Rows are one point carried round by a steady rotation, each followed by how many steps it has turned.
The counts run from 0 to 619.
3,6,4,-5,-11,-3,4,-3,-16,8,16,11,23,-1,10,0,2,-8,-12,4,-13,-13,-5,4,4,3,10,24,6,8,9,10,-2,-7,8,-14,-4,14,-4,8,23,-19,16,8,13,-13,20,-24,7,-17,4,0,-12,9,19,2,15,6,-3,-25,7,-10,-14,-1,-7,-7,11,25,-4,-11,14,-2,8,-6,-15,8,-12,2,-5,-1 -> 532
8,4,14,-14,-18,-4,1,1,-12,7,2,-4,6,2,-7,7,-2,-19,-25,11,-4,-12,5,-8,14,10,6,-1,0,-8,11,-12,7,-1,15,-25,22,24,-12,-6,-4,-29,-4,12,-1,1,7,-16,8,-6,-1,-5,-4,12,14,2,13,8,-23,-10,-3,1,-26,-10,-23,2,1,10,2,-1,18,5,-7,-22,-9,3,-1,-5,-10,2 -> 416
10,2,21,-16,-11,-15,6,-11,-9,4,7,10,16,7,-7,1,-2,-12,-14,15,-11,-3,2,-1,7,-19,8,9,-2,7,-2,-11,-13,11,7,-13,27,2,-11,-25,9,-28,-12,7,-9,-4,-2,3,2,-9,-2,0,-12,1,13,-8,21,-15,2,-2,-2,-16,-30,-5,-23,2,2,10,10,7,7,-9,18,-1,-8,5,10,1,0,-7 -> 262
1,-4,8,-19,3,-15,0,-5,-5,8,-9,18,13,4,-1,6,8,-14,-28,15,1,-12,3,-1,-9,3,20,18,0,2,15,-17,2,6,2,-5,3,3,-17,-6,23,-13,-4,-12,-9,0,12,-2,-1,-2,-10,-9,-12,3,4,13,30,9,-3,-18,-5,6,-19,2,-17,-4,-1,3,11,-12,-3,-1,0,-30,-12,12,0,-6,-6,1 -> 457
8,15,11,-24,9,-14,0,-4,-13,1,2,10,25,-1,-1,-5,5,-2,-30,4,-8,-16,-13,8,-9,0,1,13,-3,17,3,-2,-3,10,1,-12,-8,4,-8,-5,29,-23,2,6,-4,-12,21,-8,5,4,6,7,-21,8,11,0,18,-8,-11,4,1,-13,-14,-11,-25,-6,1,22,-3,-10,-3,0,7,-6,2,11,-6,-9,-5,-4 -> 560
7,6,22,-12,-9,-21,1,-4,-11,5,8,14,21,-3,-10,5,0,-14,-13,18,-8,-6,4,-5,4,-21,14,12,7,8,2,-4,-10,15,0,-15,19,5,-11,-25,13,-28,-9,2,-9,-3,4,-1,5,-9,0,2,-11,8,17,-8,21,-13,-3,-5,1,-22,-21,-12,-17,-6,0,11,10,2,-4,-7,23,-8,-12,6,7,-2,-3,-10 -> 167
4,4,16,-18,0,-7,11,-5,1,6,2,13,9,13,4,0,-1,-7,-29,-5,-18,-8,3,-2,5,4,2,13,-4,-8,2,-8,-4,-6,6,-19,19,12,-5,0,5,-23,-1,-5,10,6,2,7,2,-1,-4,-14,-6,0,6,16,36,0,15,-18,-3,8,-29,7,-16,4,2,6,3,-9,26,0,3,-20,-10,11,9,2,6,9 -> 130
6,13,21,-13,4,-13,0,4,-10,-2,5,7,15,-8,-14,9,1,-12,-29,5,-14,0,3,-6,4,0,12,5,-2,-3,6,-5,-7,2,1,-24,10,25,-7,-11,7,-25,0,0,7,3,10,-8,10,3,5,1,-17,12,10,5,28,6,-18,-9,1,-6,-13,-12,-22,-9,-7,15,-2,-7,2,8,4,-24,-14,4,9,-7,-9,3 -> 70
5,-4,9,-22,-11,0,-1,-2,-2,14,2,7,6,18,15,2,-1,-12,-21,2,-5,-17,0,6,11,6,-8,7,5,0,5,-11,6,-1,21,-15,15,0,-4,8,1,-22,-3,8,9,-7,7,-3,-5,-7,-6,-10,2,-2,11,9,21,-8,13,-14,1,15,-35,8,-22,7,10,10,4,-1,29,-3,-6,-12,-4,15,-1,8,-3,8 -> 571
4,-5,10,-15,-8,-19,3,-13,-6,7,-11,17,12,4,2,5,10,-14,-19,22,3,-10,7,-3,-8,6,23,19,3,-1,11,-24,4,3,4,-7,11,9,-15,-4,23,-17,-7,-5,-14,-3,7,-16,6,-6,-7,-9,-15,6,3,8,27,13,-7,-19,-5,2,-22,-3,-14,-2,-3,2,9,-9,3,0,2,-22,-11,5,-7,-7,-1,-4 -> 551
5,-6,0,-13,-15,-7,9,-6,-6,12,-4,10,10,7,16,5,0,-12,-15,5,0,-29,0,0,-1,16,11,17,10,-5,8,-2,15,-4,9,-12,20,13,-13,2,14,-21,5,-1,-7,-12,15,-15,12,-14,-3,-18,2,5,15,10,13,4,1,-16,3,-1,-28,6,-6,3,13,12,6,-21,25,-8,4,-18,-9,8,-7,4,0,-4 -> 413
5,13,9,-23,4,-11,4,7,-16,1,-5,14,18,-7,-2,6,1,-10,-24,5,-7,-31,-7,-2,2,1,6,5,10,-2,0,2,9,8,6,-22,5,12,-8,-9,1,-22,3,8,-5,-15,25,6,5,5,-4,-2,-3,7,16,4,12,-12,-13,5,5,-14,-14,-14,-15,4,3,17,-2,-19,12,2,6,-19,-7,13,-5,5,-8,2 -> 25
10,16,12,-23,-2,-13,12,1,-12,1,4,15,19,-7,-10,2,-2,-10,-23,5,-16,-17,-4,-4,11,-6,1,1,5,-2,-7,-2,1,8,8,-35,10,16,0,-15,-6,-28,2,12,-1,-9,9,8,7,5,1,-2,-6,9,15,-1,26,-6,-16,4,4,-13,-11,-17,-21,6,1,10,-1,-11,12,5,10,-13,-10,6,1,-1,-7,6 -> 607
8,5,16,-13,-5,-10,-3,4,-7,8,8,-7,12,8,4,6,-2,-11,-32,-2,-6,-15,0,4,-3,5,8,15,1,0,6,-10,-1,4,4,-1,21,19,-20,-13,20,-29,-1,-2,-2,-1,10,-12,11,-7,9,-2,-14,6,17,1,9,2,-1,-3,-8,-13,-31,-3,-17,-12,6,24,1,-6,12,-16,-4,-15,9,1,1,-14,-2,-10 -> 232
9,8,20,-17,-3,-9,1,-6,-5,6,4,-8,14,7,2,-4,-4,-5,-33,-4,-13,-12,-7,4,-7,4,1,11,-7,3,-4,-6,-7,3,3,-12,23,20,-14,-10,17,-31,3,-6,-1,1,10,-14,12,-4,15,2,-20,7,11,3,17,0,-4,0,-5,-10,-29,-4,-20,-7,0,22,-4,-9,13,-17,0,-14,10,3,6,-13,3,-10 -> 327
3,9,-2,-7,-9,1,8,-12,-8,14,11,9,24,7,14,-3,6,-4,-17,5,-15,-13,-7,7,0,5,4,23,-2,8,7,8,-1,-4,9,-13,-6,5,-1,14,23,-22,19,11,11,-6,14,-18,5,-16,6,-3,-8,6,17,4,22,8,-2,-19,2,-5,-22,3,-6,-3,17,18,-1,-7,21,3,2,-5,-12,6,-13,2,0,6 -> 437
7,-11,14,-21,-12,-4,-2,-3,-1,7,-2,9,8,12,5,5,-3,-17,-13,6,-1,-20,8,0,9,4,2,13,9,-3,1,-12,7,-6,14,-19,24,12,-7,3,-1,-21,-11,3,2,-7,8,-9,-3,-11,-14,-10,-2,-4,6,15,17,0,8,-18,5,14,-36,9,-18,6,-4,8,12,-8,29,-10,-1,-18,-10,14,0,10,-7,6 -> 60
15,-7,9,-12,-23,-4,12,-18,-5,12,8,8,8,11,4,-3,3,-14,-11,22,-7,-2,7,-2,6,3,-2,5,2,3,4,-16,-1,-2,16,-30,13,7,-1,3,2,-22,-4,13,-2,1,-4,-16,-3,-7,-6,-9,-7,4,2,8,33,12,-9,-16,-1,17,-29,2,-20,10,2,-1,11,9,23,8,2,-8,-18,7,-10,8,3,8 -> 479
6,-1,-1,-14,-13,-10,13,-13,-12,10,-2,28,20,0,2,1,8,-13,-8,21,-6,-17,3,-3,4,-2,8,15,11,5,7,-5,5,2,12,-26,-2,1,0,1,11,-15,3,10,-5,-11,9,-5,-1,-6,-13,-8,1,4,10,6,30,3,-7,-19,2,-2,-15,-4,-12,10,9,1,10,-5,15,10,13,-14,-30,13,-13,12,-3,11 -> 410
10,15,24,-17,9,-18,0,2,-7,-4,8,7,18,0,-14,4,2,-6,-29,5,-15,1,0,-2,7,-13,2,6,-5,6,0,-3,-13,8,0,-23,6,10,-2,-14,10,-26,0,4,8,0,7,-7,-1,4,2,10,-23,7,5,3,28,-8,-13,-5,0,-3,-11,-16,-29,-6,-10,16,1,3,0,2,9,-15,-10,9,7,-4,-9,5 -> 330
10,-13,20,-19,-3,-16,1,-16,2,-2,-7,16,13,3,-6,3,6,-10,-12,11,-7,-10,9,4,-11,-1,9,15,4,9,-8,-17,-5,7,-3,-21,11,4,-10,-7,16,-16,-10,-6,-9,-7,3,-16,0,-1,-10,-6,-22,-7,-7,17,27,-1,-4,-10,8,11,-22,-3,-18,0,-19,7,13,-14,5,-2,12,-21,-13,9,1,4,-3,-7 -> 196
12,11,16,-16,-9,-15,15,-15,-6,1,6,13,22,0,0,-5,-6,-2,-13,1,-23,-12,-7,4,-9,-3,6,15,1,8,-13,5,-10,3,-2,-27,19,14,0,-10,15,-26,3,1,-3,-7,2,-5,15,-6,11,-5,-16,2,13,1,21,-9,1,0,9,-20,-25,-10,-15,-1,0,13,-3,-16,15,-7,21,-3,-6,2,4,2,8,-9 -> 515
4,10,16,-5,-6,-4,-3,3,-14,3,17,7,26,-4,-3,8,-2,-9,-15,6,-15,-6,1,-4,16,-7,4,14,9,10,5,14,-4,-4,9,-15,3,17,-1,1,12,-21,11,10,18,-10,19,-22,4,-12,3,9,-18,12,19,-3,15,-8,-13,-23,10,-10,-11,-6,-15,-9,-1,27,-2,-4,10,2,12,-9,-20,7,-4,5,-13,3 -> 210
8,5,16,-30,1,-12,15,-5,0,5,-7,22,12,5,-1,-3,2,-4,-27,4,-9,-19,-2,-2,1,0,0,8,3,-1,-5,-11,1,7,3,-26,14,0,-5,-9,0,-22,-8,3,-5,-1,8,19,-4,8,-10,-10,-6,-7,9,13,35,-8,8,-2,-1,7,-25,-2,-22,12,3,0,5,-13,18,-1,7,-16,-5,17,7,3,1,10 -> 545
3,5,21,-16,5,-11,-3,2,-4,-3,0,2,11,-1,-5,7,-2,-9,-28,-7,-15,-13,5,-2,-3,12,10,12,-1,-5,-1,0,3,-4,-1,-26,20,30,-12,-5,8,-27,3,-4,4,-2,17,-17,18,1,8,-7,-19,10,11,9,15,6,-14,-11,6,-3,-20,-10,-16,-8,-8,21,1,-22,14,-4,3,-28,-4,5,3,-6,-4,-6 -> 163
11,5,21,-20,1,-4,-1,-2,-9,-2,15,7,19,5,1,2,-4,-8,-20,0,-16,-11,-2,3,19,-7,-14,7,6,10,-7,6,-7,-1,14,-28,3,6,5,2,-2,-22,7,16,16,-8,15,-10,-5,-5,-1,8,-18,2,6,6,18,-12,-7,-6,13,7,-18,-8,-27,5,-7,24,-3,0,19,4,4,-5,-13,16,2,14,-12,13 -> 53
10,-3,14,-28,-5,-14,7,-11,2,4,-7,11,12,13,-1,-3,1,-10,-22,9,-3,-17,-1,8,-6,-1,1,3,3,4,-3,-23,-1,14,7,-19,19,0,-12,-14,8,-29,-15,3,-14,-5,2,6,-1,2,-8,-8,-9,-5,4,7,25,-6,6,7,-8,3,-35,-5,-26,9,-2,8,8,-4,14,-4,2,-10,5,12,3,-1,2,-1 -> 33
7,1,-4,-14,-15,-11,14,-12,-12,10,-4,24,17,2,6,1,11,-14,-7,21,-5,-22,-2,-2,-1,2,17,19,10,1,6,-4,6,2,9,-20,2,0,-6,4,14,-16,2,9,-10,-12,12,-5,2,-10,-7,-12,4,1,12,3,27,2,-3,-17,3,-4,-17,-1,-7,9,14,5,12,-14,16,5,12,-8,-21,11,-12,9,-1,4 -> 411
8,7,19,-15,-10,-10,16,-17,1,8,5,21,16,10,2,-3,-3,-6,-17,5,-24,-7,0,-2,5,-11,0,16,-6,1,-6,-4,-13,3,8,-28,21,4,1,-7,7,-25,-3,0,7,3,-6,11,-3,-2,-2,-5,-9,-3,8,7,37,-10,16,-10,-3,-2,-28,5,-17,8,4,3,8,-4,20,-3,12,-8,-10,9,11,4,9,7 -> 452
6,1,9,-21,-5,-7,-3,-1,-11,11,0,10,12,13,-1,3,6,-13,-33,18,4,-5,-3,0,11,0,-1,8,-2,8,21,-21,-1,6,17,-5,-3,-5,-10,4,13,-22,-2,13,5,1,13,-2,-14,1,-12,3,-7,7,8,4,30,3,-4,-13,-10,14,-27,1,-25,1,6,12,9,11,9,6,-8,-12,-8,16,-7,-5,-14,11 -> 433
9,2,17,-28,-5,-11,10,-10,0,7,-4,13,8,15,0,-3,1,-8,-25,4,-8,-11,1,5,0,-7,0,7,1,-1,-1,-20,-5,9,8,-15,24,0,-11,-11,5,-28,-11,-1,-5,3,0,10,-6,1,-7,-4,-5,-3,5,11,30,-9,17,2,-7,4,-35,3,-27,10,0,8,6,-5,16,-7,1,-10,4,13,6,-3,3,4 -> 34
